One turn sends every row of this set to another row. A few are shown first. Where does it send the rows asked after them?
Q_605: [  6   1   7  -1  10  -1   9   8  -4  -3   0  -7   8 -10   3  -4   1  -4
  -2  -3  -2  11  -1 -23   2]
Q_478: [  0  15 -17   2   2   2   3  -4  11   1  -5   6   4   3   7   3  -4  -5
   1 -11  13   7   2   7   3]
Q_455: [ 16   2  -2  11  -1   4  12 -10  15  -7   7  -8   1  -3   5   5   3   6
  -5 -10   4  -1   1   4   3]
Q_443: [ -1   1   0   8   8  -4  -4  -2  -2   2   1 -14   8  -9   0   3 -14   1
   7  -2   4  -9   1 -15  10]
Q_869: [  6   1   1   1  -3   1   2 -10  -8   0 -12 -10   3 -11   6   8  -1  -9
   0  -5   5  -6  -7   3  13]
Q_863: [ 11 -10   1  -3  12  14  -1  10   4  -2  11   1  -8  -1   2  -5  -1  -2
   2 -19   6  -4   5  -3   7]
Q_946: [ -5   7  -2 -11  -3   7  -3   6  -3   3   0   8  -7  -4   3  -2  10   1
  12  -1   5  -8 -12  -9  -3]
Q_511: [ -2  16   3  -1   2  -2  -2   4 -15  -1   6  -6  -7  13  14   6   3   1
  -2   6   4  -7  10  -8   1]
Q_536: [  6   5  11  -5   1  -1   9  10   3  16  14 -10  -6 -11  -4   6   4   7
  -4  -3  10  -1  -4  -2   0]
Q_653: [  4   1   6  -3   2   2  17  16 -18   1  -2   3  -2   9   1   1   2  -9
   8  -7   8  -2   4   6   8]
Q_744: [  2   2   5   3  10  -2   0  13   1 -19  -6   2   2   0  10  -2  -2  -1
  -7  13   2  -2   1   6 -10]
Q_119: [ 15   1   8  -7  -1   7  -1  -8 -14  -6   7  -7   5   2  -3   7   2   6
  -1  -4  14   1   7   0 -13]
Q_986: [ 10  -9   4   9   6  -4  16  19   2   8  -2  -1  -7 -10   7  -3  -4   0
  -9  -7   6   4   1  -1   3]
Q_623: [10 -3 -3  6 -4  3  7 14 -8 -8 16  8  1 10  2  5  6 -9 -3 -1  9  8 -6  0
 -8]
Q_983: [  3  -1 -15  10   6   6  -2   9   2  -2 -11   9  -3  -5  -3   1   4   2
  -1  -6  -4  -5 -11  -5  -8]
Q_894: [ -2  -4   1  15   3  -3  -2   0  -5   9   9 -13  -1  -1  -5   1  -3   8
 -11  -9  15   7   6  -5   6]
Q_530: [  5   3  -3   7 -12   0   1  18  -9   1  13   5  -3  13  -4  -2  -5   0
 -15   0   1   1  -1  -3  -7]
Q_326: [  0  10  -8   2   1  -3   3   1  11   7   1   4   6  -2   2  -5 -15   2
  -6 -10  16  10  11   1   4]
Q_514: [  2  18  -9   1   4   1  -2  11  -3   1   1  -4   1 -12   0   2  -4 -12
  -4   0  11 -17 -10  -1  -6]
Q_614: [ -2   4  -3   5  -6   0  -1  -5   5 -10  -1   8  -5  -1  11 -15  -3   7
  -5  -2   1  -6   7 -12  10]
Q_718: [ -4   6  -1  -4  -5  -3  12   2   3   3   0   8 -11   1  11  -2   1   5
  16  -1   7  -3  -3   4  12]
Q_895: [  6   3  -6   1   8  12  -8   8   2   3   5   1 -14   0  -1   0   6  -2
 -14 -15  -3  -9   1   1  12]
Q_107: [  8   2   7   3   6  -1   3  14   5 -13  -5  -7   3   1   3   1  -8   5
 -11   8   0  -4   1  11 -15]
Q_659: [  3  10  -4  -2  -1   0  -4  -3  -7   0   4   7   3   0  -7  -4  13  18
   4  -2   4   1  -6  -5 -10]
Q_380: [  2   6  -1   1   0  -4   2  -5   8   6   9   3  -1 -12 -15   4  -1  18
  -2  -2   8   1  -2   2   2]
Q_850: [  8  10  -2  -2  -3   6   7   4  -4   2 -13 -12   3   0   1   2   2  -4
  -6  -8 -14   1 -11 -10  -3]
Q_632: [ 6  8  9 -2 -2 -8 18  8 -5  9  9 -5 -6  5 13 -3  8 12  4 -3  7  5  2  2
  2]
Q_438: [  2   3  -5  13   6   9   4   2  -6 -12  -5   0 -10   3   1  10   6   8
  -3   8  17  -5   4  10   4]
Q_8: [ 5 10 -6 -4  2  4 14 17  8  1  9 -7 -5 -3  4 16  1 -8 -3  6 -5 -5  3  2
  4]
Q_111: [  6  17   0  -5   8   5  15   2 -13 -11  -1 -12  -2   5   4 -10   5  -1
   2 -11  11  10   0   0  -5]
Q_336: [ -2  -3   1   0  -8   5 -13   3   9  -6   8  -9   8   4   3  -3   0  -9
 -16  -5   3   4  -3   6  -3]
Q_251: [ -6  -4  -9   8  -5   7  -2  -3 -10  -2  -7  -3  -6  11   9   0   6  -3
  10 -11  11   1  -7   1   4]
Q_484: [  8   6   2  -3   3   0   8  15  -4   1   4  -6   3 -16   4  -4 -10 -13
   0  -3  19 -11  -4   0  -4]
Q_633: [  0  23  -3  -1   9   2   5   4 -12  -5   2 -13  -2   3  -6 -12   0   8
  -9  -7   6   5   3  -7  -6]
Q_490: [  2  -4   2  10   2   8   4   9  -5  -8  -2  -3  -9   4  -2  -2 -12  17
   0   4  18  -6  12   3   1]
Q_678: [  4  -3  -3 -15  -7  10   1  11  -1  -7   3   9   3 -14  -8  -3  -6  -4
  -2   3   1  -2   5  -7  -3]
Q_215: [ -6  -4   2   2  -1   2  -7   8  11  -7  13 -10   6   8  13  -3  -1 -12
  -6  -3   4   4  -1   0   0]
Q_820: [ -1   7  10  -7  12   7  -6  -1  -1 -16  -1   0   4   7  -8  -3   1  -5
  -6  -6   3  -7   9   9   9]
Q_439: [  1   9  -4   5   9   1  -1  10 -13   2   5   2   5   3 -25   7   2   5
  -4  -4   2  -5   3  -4  -2]
Q_283: [  1   7  13  -3  14   6   1   4   5 -11   4  -9   3  12  -4   0  -5  -2
  -1  -8   2  -9  12   9   8]
Q_323: [ 2 13 -6  4 -2 -2  3  4 -4  5 -9 -5 16 10 -3  9 -9  8  5  0 -5  0  8 -6
  1]
Q_918: [  7   4   3  -1   1  -5  10   0 -11  -2  -9   4  17  -2   4   7   2  -4
   1   2   7  13   9  -1   9]

Q_438 moves to Q_895
Q_850 moves to Q_323
Q_251 moves to Q_983
Now find these:
Q_820 moves to Q_336
Q_633 moves to Q_326
Q_614 moves to Q_678
Q_380 moves to Q_536

One turn sends every row of this set to another row. A few are shown first. Where does it send the rows asked after them?
Q_830: [  7   6  12   5   8  -2  -1  11  -5   1   2   1   0   1  -1 -11]
Q_878: [-4 -4  4  3 -2 -2  4 -8  1 11 17 12  4  3  3 15]
Q_227: [ -9  -4 -12   1  -9   2   0   7   6   0   3  -8   5   3  -5  10]
Q_663: [  1 -10   1   3  -4  -6 -11   0   3   3  -4   8  -2  -2 -16   8]
Q_694: [  0   8  -1   2  -9  -5  -2   1  -2   4 -20  -5   7   1   4   6]
Q_277: [ -1  -5  -6   8  -6  -7 -13  -1   0  -1   7  -7  12   6   7   0]
Q_505: [  0 -15   6   0  -7  -6  -4   0  -6  -1  10  -3  -8   6   4  -6]
Q_933: [ 11   7   9   0  -9  -2  -1  -4   4  -4  -7   4   4   2  -5 -14]
Q_887: [  2  -3   6   5  -6   6   7   3  -6   0  -4 -17   4   2   3   1]
Q_679: [16  8  2  7  0 -5  2 -3 14  2  3  2  6 -1  5 -7]
Q_940: [ -2  -4   0   5   6   6  13  -4  -4   0 -14   8  -8   1   5   2]
Q_824: [ -2  -5  -1   2  -3  -9 -20  -3  -1   2  15   9  -3  -4   1   3]
Q_954: [ -5  -3 -10  -8   0  -6   4   1  -8   4   1  -4  -7   1   2  19]
Q_621: [ -9  -3  -5   1  -7  -4   5 -11   0   8   7  -4 -10  11   2  -2]
Q_71: [-7 -3 -1 11 -4 -7  7 -3  0  1 17 -7 -5 -4  0 -3]
Q_593: [  0   2   1   3 -21  -2   6  -1   2   2 -14  12  -9  -1   5   6]
Q_635: [  1  -5   7 -13  -3  -2  -9   1  -9  -6  -1 -12   1  -3   4  -2]
Q_586: [ -7   0  -2   4  -7   3  -4   0   2  -9   0   0  10 -18   3  14]
Q_576: [ 7  1 -5  5 -5 10  9  7  6  4 -5 -2 -6 -4  5 -9]
Q_104: [ -1   0   0   2  -5   4   8  -3  -1   2  -4   9 -12   3 -15  14]
Q_498: [  4   9   9   0  -4  -5 -12  -4  -8 -10  -1   7   9  -6  -5  -7]
Q_158: [ 2  3  0  3 -7 -3  4 -2 -5  3 25  2  3  1 10  3]
Q_468: [  5  13  -1  10   1   0 -11   4   7   6   9  -1  -4  10   4  -1]
Q_647: [ -1 -14  -2   9 -14  -7   0 -10   8   4   2   4   2   8  -3   7]
Q_113: [ 7  1 16  2 -1 -8 -1  1 11 -4  5 15 -1 -5 12  3]
Q_295: [ -4  11   1 -10  -6   8  -1   3  -2   4 -11   8   2 -10  -5  12]
Q_173: [  9   2 -10  -2 -13  -4 -12  -2  -8   2  -4   6   3   7  12  11]
Q_152: [  6   8  16   4  10 -11  -3   4  -3  -2  -4   8  -3  -4   6  -3]
Q_817: [  5   2   3   9 -13   0   1  11   5   6 -15   8  -7  -3   4  -1]
Q_652: [-11 -12   7  -3 -11   3   5  -8  -1  11   7   1  -3   4   8   8]
Q_405: [ 0 17 11 -4  7  7 -4  0  4  3  6  8  5 -9  6 -1]
Q_834: [ -7   1  -1   1   6   1   7  -4  -1   3  13  -3   3 -12  10  14]
Q_234: [ -2  15   8  -8  -1  10   2   4   1  -4  -2  15  -3 -10   5   2]
Q_774: [  3  10   1   4  -1   3   8  -8  -2   3 -18   9   6  -2   9   8]
Q_488: [  5   4   7  -5  -9  -4  -3  -9 -12   0   2   8 -11   0  17  13]
Q_860: [ -3   3  14   8  -4   0  -8 -12   7  -4   9   6   5 -14   1   6]
Q_994: [ -3  14 -10  -2  11  -6 -11   2   1  -2   3   2  -6   2  -2   8]
Q_773: [  2  10   7  -4   6  -5  -9   4 -15   3  -5  12  -2  -9   5   9]
Q_219: [-3  2 -2 -5 10 -1 -1 -7 -3  0 18  1 -7  2 -4 -2]
Q_722: [ -2   1 -11   0 -14   3   3  -3   6   7   8   4   0   3  14  16]
Q_388: [ -3  12   5   1  -3  -1   2 -11   4   5  -9  12   2  -9  16  12]
Q_522: [  0   9   2   8 -13  -8 -13  12   3  -2  -8   4  -2   0  -3  -4]
Q_458: [  1   1   9 -10  -2   5   5  -9   1  -8  -2  20  -6   4   9   4]
Q_197: [  8  -1   5   5 -11  -4   7   0  -5  -3 -10   3   0   7  -8  -9]
Q_571: [ -4  -7   0 -13  -2  -5  -5 -13  -9  -1   9   4  -1 -10  -1  11]

Q_104 moves to Q_488
Q_830 moves to Q_197
Q_994 moves to Q_635
Now find these:
Q_234 moves to Q_152
Q_824 moves to Q_277
Q_647 moves to Q_722
Q_522 moves to Q_694
Q_71 moves to Q_621
Q_940 moves to Q_458

One turn sends every row of this set to another row. A few are shown first. Where does it send the rows asked after them?
Q_356: [13 -2 -1  8  5  6  8  5 -7 -2  4  1 16 -6 -9 -9  3  1 -4 -8  1  3]
Q_53: [ -7  -7   7   5  -1  -5   2   3  15   8   4  -2  -2  -2   4  10 -16  10
   1   9   8   4]
Q_155: [  6   2  12   5  -8 -10 -12   9   2  -2   1  -1   2  -4  -3   3  16  -1
  -2  -1   9  -8]
Q_241: [ -5   0   7   6   2  10  -1 -13   0   4  -2   8  -6  13  -7   5   4  -4
  -2   4  -5  12]
Q_493: [ -1  -5   0  -2   7   7 -10  -1  -4  -2  -4   6   8  -5   4 -10   2 -13
  14  -4  -3  -4]
Q_304: [-12   3  17  -4 -12   0   7  -2  -4  -1   1   4   3   4  -6   0  -1  -1
  -8  -3 -10   5]
Q_791: [-10  -6   2   5  -3 -11   7  -7  14   4   4  -2   3  -7  -2   5 -11  10
  -1   2  11   9]
Q_25: [ 13  -4  -2  -7   2 -12   1  10   0  -7   2  -3  16 -10   1  -7 -11  -5
   5   3  -2   2]
Q_343: [ -9   2   5   2   1   2   2  -9  -7   3  -6  -6   0  13  -6  12  -1   4
 -12  -8   5   6]
Q_345: [ -2  13  -1   6   4 -13   2  -1   2  -2  -3   6   8   4   6  -7 -10   6
  12   7  12  -8]
Q_684: [-12   4   7  -1 -10   0   0   4   5   8   4  -8  -1  -1  -1   5   6  -2
 -14  -1  -4   9]
Q_906: [  4  -5  -7   2   5  -8   4   2   0  -4   9   1  10 -11  -1  -9 -11  -7
  15   4  -4   0]
Q_640: [  4  -1  14   2  -2   9  -1  -4  -2   0  -5   6   0  17  -8  10   3   3
 -10   4  -2  11]
Q_195: [-14  -3   4  -7  -6  12  -8  -6   0   0  -4  -4  -6   7  -2   9   2  -3
  -1  11   3   7]
Q_417: [  9  -4  -4  -4  -8  -8  -4   9   8 -15  -1   8   4   6   4  -6  -2   2
  -2   7  14 -11]
Q_944: [ 20 -14  -5   2  15  -3  -7   2   1  -2   4   3   6   3   4  -1  -7  -4
   8   2   4   2]
Q_314: [-17   1   6  -4 -11   8  -3   0   7   5   4  -5  -4   0  -2   6   6  -6
  -4   8  -2   7]
Q_797: [ 16 -13   0   2  12  -6   6   1   4  -2   4   5  17   3  -3   1  -2  -8
   8  -5   6  -3]
Q_198: [  8  -1  -6   7  -3  -1   7  12  13  -6   4  10   3  10  -3  -2  -2  -2
   1   9  11 -14]
Q_349: [ 11  13  -5   6   9  -8   1   5   5   3  -2   0  -1   5   9 -11 -10   4
   2   9  12   0]
Q_526: [  5  -7   4  -2  -2   6 -13  14  -5  -3   3   2   7  -8   7  -9  -1  -4
   5   0  -7  -6]
Q_353: [-4 10 11 -3  2  4  4  0 -5  0 -7 -8 -1 -6 -5 -5  1 -7 14 12 13 -5]
Q_779: [  9  -1  -6  11   5   2   2   0  -9  -4  -3  -6 -15   2 -11  -4  -1  -4
  -6  -5  10  -7]
Q_95: [ -4  -6  -2   0  -4 -10   1  -1  15  -4 -13   2   2   3  -6  17 -15   1
  -3   4  10   3]
Q_189: [  0   6  15  -6  -5  -5  -6   2   2   0  -2  -5   4 -10   0  -7  14  -6
   8   5  13  -3]
Q_792: [  1  -2  17  -6  -8   3   5  -3  -3  -3  -2   2   3   9  -5   0   4   2
 -16  -4  -3  11]
Q_905: [  6  -1   1  16  -3  -6  -3   4  -2  -3   3   0  -5   1 -12   4  10  -2
  -6  -9   8 -13]
Q_934: [ 15  -5   4  -1   5 -10   4  12   2  -5   0   3  22  -1  -4   5  -9  -4
   7   1   1  -4]
Q_383: [  6   4  -2   5  12   8  -8  -1  -7  -2 -12   7  13   2  -4   1  -1  -8
  14   1   0  -1]
Q_592: [ 18   4  -3   5  12   7  -4   3  -9  -3 -10   1  14   0  -7  -3   0   0
  -1  -1   3   7]
Q_237: [-11   7  12  -2 -10   1  -6   0  -5   1  -2   2  -5   3  -1   1  -6  -1
  -4   5 -15   7]
Q_689: [  5   7   0   3   6   7   2   2 -12  -2  -9 -10 -12   0  -8  -3  -8  -3
   5   9  11  -5]
Q_306: [ -2 -13   4  -4   2  -2   0   1  18   5  -2  -3  -8   0   8   5 -15  -1
  -3   5  11   5]
Q_313: [ -2  -6  -2  -1  -5 -15   0  -6  13  -4  -7  -2   3  -5  -3   7 -12   8
  -8   2  12  12]
Q_624: [ -2   2  -2  -4  -3 -14   1  -4   4 -12  -1   8   8   1   6 -13  -2   2
   7   0  16  -9]
Q_832: [-10  -3   3  -6   0   9  -4 -13  -6  -2  -8  -4  -5  12  -4   9   0   1
  -6   1   8   7]
Q_751: [ -7   3   6  -1  -2   5  -8 -10  -2   3  -2   3 -11   5   1  -4  -1  -5
  -3   5 -10  15]
Q_545: [ -8   6   8   3  -5  -3   1   1  -2   7  -2  -8   2   7  -5  11   1   4
 -18  -7   0   8]
Q_840: [ -8 -12   0  -2   1  -4   7  -4  19   1  -8   3  -3   3  -1  10 -12  -7
   0  -1  11   0]
Q_827: [ 10  -8  -7   8  10  -3  -6   4  -1  -1   7   3   6  -2   0   1 -13  -3
  17  10  -3  -2]
Q_367: [ 5 -3  4  8 -3  7  1 16 -6 -1  9  3 14 -7 -5 -4  0  3  1 -3 -7 -7]
Q_291: [ 10   3  -9   8   7  -2  11   5  13   2   5   4  -3   6   2 -13  -3  -5
  -1   5  13  -4]

Q_906 moves to Q_25
Q_53 moves to Q_791
Now find these:
Q_189 moves to Q_155
Q_345 moves to Q_624
Q_304 moves to Q_792
Q_383 moves to Q_493
Q_832 moves to Q_195

